One turn moves every row onto another: examples first, then more rows asked
q_671: [ -1  12 -22  12 -15   6   8 -28 -21  23   0 -31 -20   0 -13  -3 -40   3
  -3  -4   1   5 -17  -6  38]
q_505: [ 15 -13  -4 -11 -41 -28  12   1  -4  58   4 -41 -10 -17  10  -7 -11   4
  21  32  -7  -9   0  -6  14]
q_512: [  5   4 -33 -26  -7  21   6  -4 -13  25  -4 -23 -37  -4   7 -19  18  -1
 -10   8   9 -11  32  17  24]
q_285: [ 12 -14 -65  -2   6  -6  21 -17 -19  50  10 -39 -23 -20   5 -27 -11 -20
   8  16  13   5   6 -14 -18]
q_747: [ 34   1 -14 -35  -4 -13  18   1  -1  23  12 -44 -43 -22  32  -7  -7  15
  17 -22  -4 -21 -22 -18 -10]
q_56: [ 47   9 -21 -18   2  33  55 -13  -5  18  15 -41   0   4  12  -8  -6   8
   8  30   9   2 -10  -6  13]
q_856: [ 27 -13   7 -36 -19  40  26  -4   5  -5   7 -50  -3 -14  -5   7 -19   2
  10 -21  -7  12 -13 -14   1]
q_640: [ 23  12   6 -36 -10   7  28  -7 -34  26 -14 -74 -39 -15  11  -7  -3 -26
   4  11 -10  -6   4 -16  16]
q_600: [ 32  10 -34  -7   5   3  28   1 -21  39  31 -31  17 -18   7   3 -21 -17
  12   2 -12 -19  46   5 -16]
q_641: [ 21 -11 -17 -25 -11  35  46  21 -14  15  -2 -70 -15  -1 -12  18 -12 -12
   6 -20  -6  -5  -8 -33  14]
q_534: [-26   7 -58 -11  -2  20  28  11  -6  39   7 -51  -7 -10  -2  -3  -7  24
   6 -27 -11 -10  -6  -2  11]
q_851: [ 27 -13 -34 -54   7 -11  40  10 -20  26  35 -52 -10 -20   3  17   0   2
  -3  14 -14  -2  -3 -18  30]
q_109: [ 13 -35 -73  -7 -13  -7  17  -6  -3  29  -2 -33 -11  -3  21 -21  -4  11
   3   5 -11  -5   9   0 -12]
q_131: [  5   6  -4  -5 -22  18  36  -5  -2  25  -8 -60  31  -7   3  -1 -29  11
  17  -3 -27   5  10  14  12]
q_949: [ 27 -40  -3  -6  -5   1  15  -6   0  27   4 -42  10 -18  -3   4 -30 -32
  -2   0  -2  10  37   9  12]
q_408: [ 10  52 -51 -16   0 -10  11 -17  -8   3  18 -43  -9 -18  13  -7  -9 -20
   6  -7  -9  -9   3 -12   8]
q_147: [ 10  22 -26 -12   1  10  29 -32 -19  11  -4 -65  -2 -43  -3 -19 -30   3
   4  19  -6  -3   4 -20 -21]
q_194: [  6  -5  -2 -35  -2  29  34   8   7  20   9 -57   0 -38 -26   1 -25 -13
  -7 -15   6   3  -3 -36  18]
q_670: [  8  14  -4 -29  10  14  15  13  17  34  30 -42 -12 -25   8   7  -3 -14
  -6 -39  -1 -28  13   3  21]
q_108: [ -9 -30 -31 -11 -18   9  28   2 -39  46  13 -55 -17 -21 -23  -5 -15 -12
   7  12 -13 -30  20 -29  -8]
q_739: [ 17 -47   7 -14 -23  18  20  -2 -11  40   4 -39 -18   8  16  -8 -11 -38
  10   6  -3  -3  13  -1  12]
q_786: [ 25 -27 -32 -13  -5  11  27  11 -25  13   4 -19 -23  -6  12  20 -24  25
  18 -13  -3   9  19  15   1]
q_294: [ 35   2 -28 -15 -20  -3   6  -7 -16  62  19 -33  -3  -8   1  -3 -34  -2
 -16 -36 -31 -13 -13 -22   9]
q_577: [ 14 -27 -21  -9  -9  31  18  10   1  46   3 -38 -11 -11  14  15  -8 -39
 -26   2   4  -1  30   0  22]
q_711: [ 19   4 -21 -24  -2  11  23 -22 -34  -1  10 -22 -20  -7  19 -16 -38 -11
 -20  -8 -23 -32  13 -28  15]
q_644: [ 14 -11 -23 -28  -6  15  18 -20  13  30  38 -55  11  -8 -35 -19  12   7
   1   6  -5 -15  -9  -2  17]
q_259: [  1  40 -49 -30 -22  -3  16  -9 -11  36  -5 -42 -12  -3  16 -33  -1  -5
  10  -7 -16   8 -16 -12  19]
q_443: [ 30  -6  -5  -8 -17  26   7 -12  16  46   5 -21 -25 -43  -1 -14 -16   8
 -16   9  22 -10   6 -14  -9]
q_44: [  7 -22 -49  -5  -4 -14   9 -15  12  25  27 -18 -20 -30  33 -10 -14  -4
   6  16  11  -8  -1  -9 -13]
q_252: [ 18  28 -36 -19 -19 -32  23  -3   7  16   9 -41   9  -7  21 -29 -18   0
  20 -12 -24 -22  -6 -21   9]

q_671 -> q_644
q_259 -> q_194
q_285 -> q_949
Where do these go?
q_108 -> q_600
q_147 -> q_131

One turn moves every row onto another: examples first, then more rows asked
q_579: [-15 -19  26 -18  20 -19  10  44 -18  11 -10 -16 -41  33 -18   4   4   6
  -1]
q_428: [ -3 -15   8 -38  29 -30   9  28  -2   5  -4 -32 -44  21 -18  -4  -1  -8
  -5]
q_938: [ -1 -11  14 -37  33  13  27  34  24  20  17 -21 -29  31 -22  -4   8   4
 -13]
q_704: [ -6 -44   9 -46 -13 -22  10  -3  23  15  38  29 -14  -3 -17  21  21   1
  22]
q_284: [-17 -20  15 -27 -23 -10  35   2 -10  51  28  36 -39  20  -5  -6  27 -13
  20]
q_101: [-39 -41  12  -5  16 -24  16 -14  11   4  38   9 -15   0 -19   6  35 -19
   6]
q_744: [ -2 -25  13 -45  39   7  21  32  20  14   9 -23 -21  34 -24   2   9  -9
  -5]
q_912: [ -6 -29  22 -41  38   0  19  37   0  12   7 -26 -28  32 -22  -3   7 -21
   0]
q_502: [ -1 -18  10 -33   5  -9  15  47 -10  21   5 -11 -53  47  -9 -17   9   6
  -3]
q_75: [-11 -22  25 -26 -27 -21  17   9   4  24  51  31 -37 -10  -9   4  16   7
  15]
q_821: [  2  -5  -2 -39  28 -20  14  23  23  10   2 -29 -39  21 -20  -1   2  11
 -13]
q_707: [-10 -32  -2 -43 -13  -6  32 -10  18  46  20  36 -19  26 -12   8  32  -8
  22]
q_679: [-17 -52 -11 -40  -3 -33  20 -26   6  33  32  -6 -15   6 -17  19  31  -3
  10]
q_326: [-26 -18   6 -39   4 -14  21 -10  26  49  35  27 -10  -1  -3  14  35  10
  -5]
q_159: [ -7  -6  12 -21  19  -5  17  35  19  18  -2 -10 -33  35 -21   8   8  33
 -13]
q_695: [-20 -21   3 -17 -19 -26  31 -14  -3  46  51  -2 -39  -2  -9   1  26  14
  -2]
q_64: [  3 -36  -4 -48  16 -10   9  37   6  13  -6 -12 -35  53 -16  -4  13   2
   3]
q_702: [  1 -16  -1 -43  32 -26   9  22  14   5  -5 -31 -36  23 -21   2   2  -1
  -7]
q_959: [-12 -18   6 -32 -21  -4  37  -4  12  51  29  38 -31  22  -8  -1  30  -1
  16]
q_880: [-36 -35   8  -4  14 -19  19 -16  23   7  42  10 -14   0 -19   7  36  -8
   1]
q_308: [-11 -50  19 -44 -14 -31   6   3  -1  11  34  26 -20  -4 -15  17  18 -15
  29]
q_208: [  6 -23  -6 -45  12  -2  15  36  19  19   2  -9 -36  51 -15  -5  14  17
  -5]
q_379: [  3 -12   1 -35   5  -2  18  43   9  24   8  -9 -48  47 -11 -14  11  20
  -8]
q_106: [-25 -34  11 -17 -17 -36  25 -10 -27  40  44  -6 -41  -2  -8   1  24  -6
   7]
q_404: [ -7 -24   6 -33  28 -10  10  30  19  10 -12 -13 -21  39 -25  17   9  20
  -4]
q_614: [-37 -26  12   2   9 -16  22 -13  20  10  48  12 -22  -3 -16   2  35  -3
  -3]
q_448: [ -6 -26  13 -36 -21 -16  17   1  25  23  48  33 -25  -7 -14  13  19  15
  13]
q_853: [-15 -36  30 -31 -22 -30  11  11 -13  18  42  28 -35  -9 -10   6  16 -11
  24]
q_708: [ -1 -32   6 -41  11 -13  10  44 -12  15  -4 -13 -45  50 -12 -10  10  -5
   5]
q_215: [-31  -7  21 -24  -5 -18  24   1   2  53  42  27 -28  -6   3   2  31   7
  -7]
q_839: [-14 -42   4 -44 -11 -14  28  -8   0  41  13  33 -20  26 -12   7  31 -24
  29]
q_761: [-40 -26  18   6   8 -21  22  -8   7  10  47  11 -27  -4 -15  -2  33  -9
  -1]
q_354: [-37 -22  30 -26  -2 -29  17   5 -24  46  33  23 -30  -6   4   2  30 -16
   5]
q_226: [-28 -40   5 -49  12 -24  12 -13  14  39  22  24  -1   3  -6  22  36 -11
   6]
q_635: [ -8 -16  29 -31  31   2  23  44  -8  17  14 -25 -40  28 -18 -11   4 -16
  -5]
q_191: [-11 -32  15 -31  28 -19   6  35  -4   6 -17 -16 -26  38 -23  14   7   3
   3]
q_14: [  0   3   6 -30  23 -21  16  29  12  14   7 -28 -49  18 -16  -8  -1  11
 -15]
q_184: [-35 -42  20 -42   9 -33   9  -4 -16  37  21  20 -13   0  -2  14  32 -27
  13]
q_881: [-23 -53   3 -32  -6 -41  18 -17 -21  31  32  -9 -26   3 -13  11  27 -17
  15]
q_298: [ -5  -5  25 -27  28  10  28  42   8  23  21 -22 -40  27 -18 -11   5  -1
 -12]
q_830: [-18 -35  15 -35 -17 -17  29   0 -17  43  18  32 -32  23  -8  -1  28 -27
  29]
q_765: [-41 -36  18   1  11 -25  18  -9   1   6  41   8 -24  -3 -16   1  34 -19
   4]
q_832: [ -3  -4  12 -30  23 -27  13  32  -3  10   3 -30 -52  18 -15 -10  -2  -1
 -10]
q_490: [-12  -4  24 -13  14 -10  17  43  -4  18   0 -11 -45  31 -17   0   4  24
 -10]
q_52: [-15 -33 -11 -30 -10 -23  28 -24  18  42  44  -2 -23   3 -15  13  30  17
  -1]

q_101 -> q_761
q_695 -> q_679
q_428 -> q_14
Where do these go?
q_326 -> q_184
q_191 -> q_490
q_853 -> q_448
q_744 -> q_635
q_707 -> q_830
q_502 -> q_208

One turn moves every row onto another: examples first, then more rows asked
q_627: [ 43  19   3  -6   8 -18  12  20  11 -21  -3   1   7 -25   8  33   1 -11
   3  34  21]
q_419: [ 47   5  21   6  14 -26  23  37  -6 -39  -9  14 -20  39  15  28  19 -11
 -12  32  13]
q_662: [ 14 -21  21 -13   6  19  11   6  30 -12 -11 -19   4 -15  -6   2  24  -9
 -15  30   9]
q_418: [ 17   7  21  -4   6 -23  29  25  22 -60   4  -2 -13  26   6 -21   4 -25
 -18  22  -5]
q_414: [ 44 -20  -5 -11 -20  16 -20   1  26  -2 -16 -12  -8   0  -2  17  -7  -8
  -1  18  -2]
q_552: [  2   7  -4 -27  -5 -39   9  -9  -1 -28  18  11  22   7   9  -3  10  -1
 -13   5  -9]
q_909: [  3   9  -1 -11  23 -12  10 -13  11  12  15  -6 -12  47 -20  13   2 -13
  -7  -1  -5]
q_565: [  4 -10  10  -4 -23  -2  13   3   7 -31 -25   4 -17  21 -10 -12  29  -7
   0  13 -20]
q_60: [ 39   3  22   2   2 -29  -1   6  15 -35  -5 -11 -12  51  -5  -5 -20 -38
  -8  -5   9]
q_675: [ 36  -7  15 -25  31 -25  15  16  11 -15  22  21  -9   8  35  16  29  10
 -32  17   7]
q_522: [ 58 -11  -7 -11  11   7  -5   9  -1 -20  -6  -3  -5  38  13  22   3 -50
 -33   4  15]
q_272: [ 31  15   0   7  19 -13  -8  -9  31 -39   9 -31  12   9  11  -5  18 -33
 -39  10  20]
q_134: [ 38  -3   6 -14  11 -34  -8   1  12   3  39  -3 -12  37  22  32   6  12
  -9   6 -10]
q_358: [ 41  18 -12 -15 -16   2 -14  32  16 -21  13   4 -22  20   1  26  15 -13
  18  18 -19]
q_910: [ 30 -14  -2   4  22  -1   7  -4  18   4   3 -22 -19  26  12  12  49   6
 -40  22  12]

q_272 -> q_552
q_60 -> q_134
Where do these go?
q_522 -> q_909
q_662 -> q_418
q_910 -> q_565

One turn moves every row onto another: examples first, then more rows asked
q_666: [  4   1   6 -33  19   7  25   2 -15  35  -4  -5   6   7  -2 -12 -23  14
 -13 -12 -20]
q_307: [ 37  17  -5   8 -10 -35  10   8  -1  15 -17  -3   4   0 -10   9  -8   6
 -22  -8  -8]
q_681: [-32 -11   4 -11  20  -1   7  18 -15  15 -11 -16 -16  27  -9  12 -27   2
 -22  10   3]
q_27: [-10  17  -9   9   6 -13 -13  18  -8 -20  14 -11  -1 -12  -5   4  -3   6
  16 -37   5]
q_593: [-38   6  -1  -7   5  -8   6   6 -25  10 -11 -24 -13  20 -12   4 -17  -9
 -17  33   0]
q_771: [-16   2   5 -21  21  -4  15  -1   8  -9  -8  46  12 -18  -5  10 -14 -10
 -17   4 -11]
q_3: [-14  -1  -3  10 -10   0   9  11  46  -1  -3  -2 -10  19 -12  -7 -26   2
  10  11  21]
q_735: [  2  15  -2   8   0  38  18   1  14   8   6 -18  10 -19   7  -4  -1  -3
  33  -3  -3]
q_763: [ 34  21  -4   4 -10 -39  -2 -11  -3   7 -17   0   3   6  -9   5  12 -13
 -11   1 -19]
q_163: [-31 -13  -4  -3   3  26  14 -10  11 -12 -18  42  -9   3  -6  -7   9   1
  -7   1  17]
q_962: [ 18  12   1  -1  -3   7  -7   1  -4 -16   4 -11 -11  14  -9  27  43  -3
  20  15  -2]
q_231: [ 24   1  -2   1   8  13 -18   8 -22 -27 -17  15 -15  -2 -10  -2  29  -8
   2  14 -13]
q_516: [-20  15   1 -17   9  -8  15 -10   0 -13  -7  39  15 -24  -7   3  -6 -19
 -16  20 -11]
q_369: [ 25   8  -2   6   6  13  18   8 -18  44  -9  28   2  21 -10   8  -5  17
   3  13  18]
q_365: [  2  13  -1   5   5  40  16  -2  15   7   6 -15   8 -15   9  -4   2  -8
  37  -6  -6]
q_187: [-12  24 -12   9   1 -16 -13  12 -11 -23  14 -14   0 -14  -7   0   2   0
  18 -28   5]
q_908: [-38  13  -6  -2   2 -18   0  -5  -1  40   7 -15  17  22 -12   7   5  16
  -8  15 -14]
q_714: [-36   5  -1  -9  12 -15  -6  -8   3  39   6  -7  13  30 -10   9   9  13
  -3   5 -20]
q_15: [ 23  11  -9  14  -9  12  -3  25 -26 -20 -17   3 -10 -18 -14  -1  10   9
 -13  21   2]
q_234: [ -3  10   6 -38  16   2  13 -22 -20  26  -4  -3   5  11   0 -20   1  -7
   1   3 -33]
q_462: [-14  -6   0   2  -3   0  -2  -2  48  -7  -4   4 -12  29  -9  -9 -12 -11
  19   9   9]
q_266: [-32  -6  -8   4  -8  24  24  -1   9  -9 -17  36  -6  -6  -8  -7  -1  10
 -15   7  25]
q_102: [-35   0  -8   2 -11  20  18 -14   4 -13 -18  35  -6  -5  -9 -12  13  -2
  -7  17  18]
q_70: [-35  -8   6 -18  23  -4  -4  -1 -18   8 -12 -13 -18  34  -7   7  -8 -17
  -9  18 -10]
q_363: [ 23   6   1  -3  13  10   5 -10 -17  38 -10  34   1  31  -7   6  13  -2
  16  16   6]
q_165: [-19   8  -6  11 -18  -7   4  -3  41  -7  -3  -4  -9  18 -12 -14 -13 -11
  17  25  14]
q_74: [ 19  18  -6  12 -16   8  11  22  -7  -8   5 -22  -8  -1 -14  29  21  20
   4  17  16]
q_918: [-17  11  -1 -13   8  -6  24   6   3  -7  -8  37  15 -30  -8   8 -21  -4
 -25  12  -2]
q_436: [ 20  23  -6   8  -6   6  14  -8 -26  38 -10  22   5  17 -12   1   8   3
  11  32  13]
q_842: [  3  10  -1   5   5  41  18   4  16   8   5 -15   8 -16   7  -3  -2  -2
  34  -9  -3]
q_123: [ -4  24  -2 -24  -3  -2  28  -8 -27  31  -2 -17  10  -5  -7 -21 -15   7
 -12  15 -17]
q_604: [ 38   3   2  -3   6 -32  -2  -1   5  12 -18   9   0  14  -6  13   2  -3
 -12 -20 -19]
q_812: [-34   4  -3  -4   8 -14   1   4   3  44   8 -11  15  25 -11  11  -3  24
 -11   3 -12]
q_188: [ 30 -11  -1   3  14  20  -8  32 -13 -16 -17  16 -14  -4  -9   8   6  14
 -12  -5  -1]
q_40: [ 26  -5   4  -1   9  16   1  24   7  -9   5  -6 -13  16  -7  37  21  19
   9 -10   7]
q_752: [-12  18  -8   5   8 -14 -19  11  -8 -22  13 -10  -1  -9  -5   1   5  -2
  22 -35   1]

q_714 -> q_812
q_74 -> q_962
Where do these go?
q_735 -> q_365
q_604 -> q_307
q_123 -> q_234
q_187 -> q_752
q_3 -> q_165
q_188 -> q_15
q_771 -> q_918
q_163 -> q_266
q_593 -> q_70
q_436 -> q_363

One turn moves every row onto another: examples first, then more rows asked
q_906: [ 13   1 -15  13  10  32 -23  24 -18   0   6  10 -25   6 -20  -4  20   2
  10  -8]
q_944: [ 16  24  -4 -14 -15  34 -17  36 -23 -21  -4  32  10   2  -2   9  -7  25
  -9 -13]
q_356: [-19 -23   9 -16   7  18  -2  22   1 -21  25  28 -22   2  14  51  -3   2
 -14   3]
q_398: [ 14  22 -17 -22   7   3 -17  -5 -19   2 -16  14  24 -19  10   2  17  31
 -12 -29]
q_311: [-15 -34  15 -19  22 -13 -12   3  16 -22  -4   9 -16  -6  27  20  21  -9
 -11  -6]
q_591: [ 21 -27  -6 -14  19  -5 -25  13  11 -12   3  21   8 -11  32  23   9  -6
  20 -27]
q_476: [ -5 -16 -11 -18  18  13   6 -10 -16  -2 -13  17   0 -14   6  -5  38  45
 -18  22]
q_482: [ -9 -10 -24   6  20  -2 -16   6 -11 -27 -12  20  25 -11  27  24 -13  26
 -32  -8]
q_394: [ -9  16  -4   9 -13   5  -1  -6  -2  -2 -10  50 -15  -6  -6   0  25  20
 -26  14]
q_88: [-26 -11  -6  10  31   1 -15   5 -10  -6   8   3 -10  -5  10  32  -2  -4
 -39 -18]
q_152: [ 19 -19   4 -18  17  40 -26  27   3 -11  20  35  -4   1  18  20  -7  16
 -28  10]
q_605: [-12 -24  -2   5   2   7  30  37 -27 -11  -7  26  14 -12  15  16  13  14
  32  -9]
q_301: [ 25  -5  21 -38  -2  15   2  31  -7  -6 -13  31  24 -16  24  -4  16  15
  11 -19]
q_45: [-20 -14  -8 -31  21  18 -13 -17 -26  -3  -8  12  -4 -13 -19  13  32  35
 -22  -2]
q_560: [-10  -8  -5 -11  -2  35 -18  30 -19 -22   4  14 -17  -2 -33   6  10 -16
   8 -12]
q_964: [ -5  -4  10  10  -4 -12  26  -5  -9  19 -17  49   7 -14   7  22  22  13
   5 -12]
q_254: [  3   0  27  20  -3  10  -3  29  -6  14  -4  53 -18   6  -2  -5  21  -2
   1 -13]
q_405: [-34 -33  11 -22  13   6  19  31 -27 -12  -5  25  17 -25  10   7  23   7
  14 -21]

q_88 -> q_311
q_301 -> q_944
Where do these go?
q_482 -> q_591
q_476 -> q_605
q_964 -> q_254
q_405 -> q_560

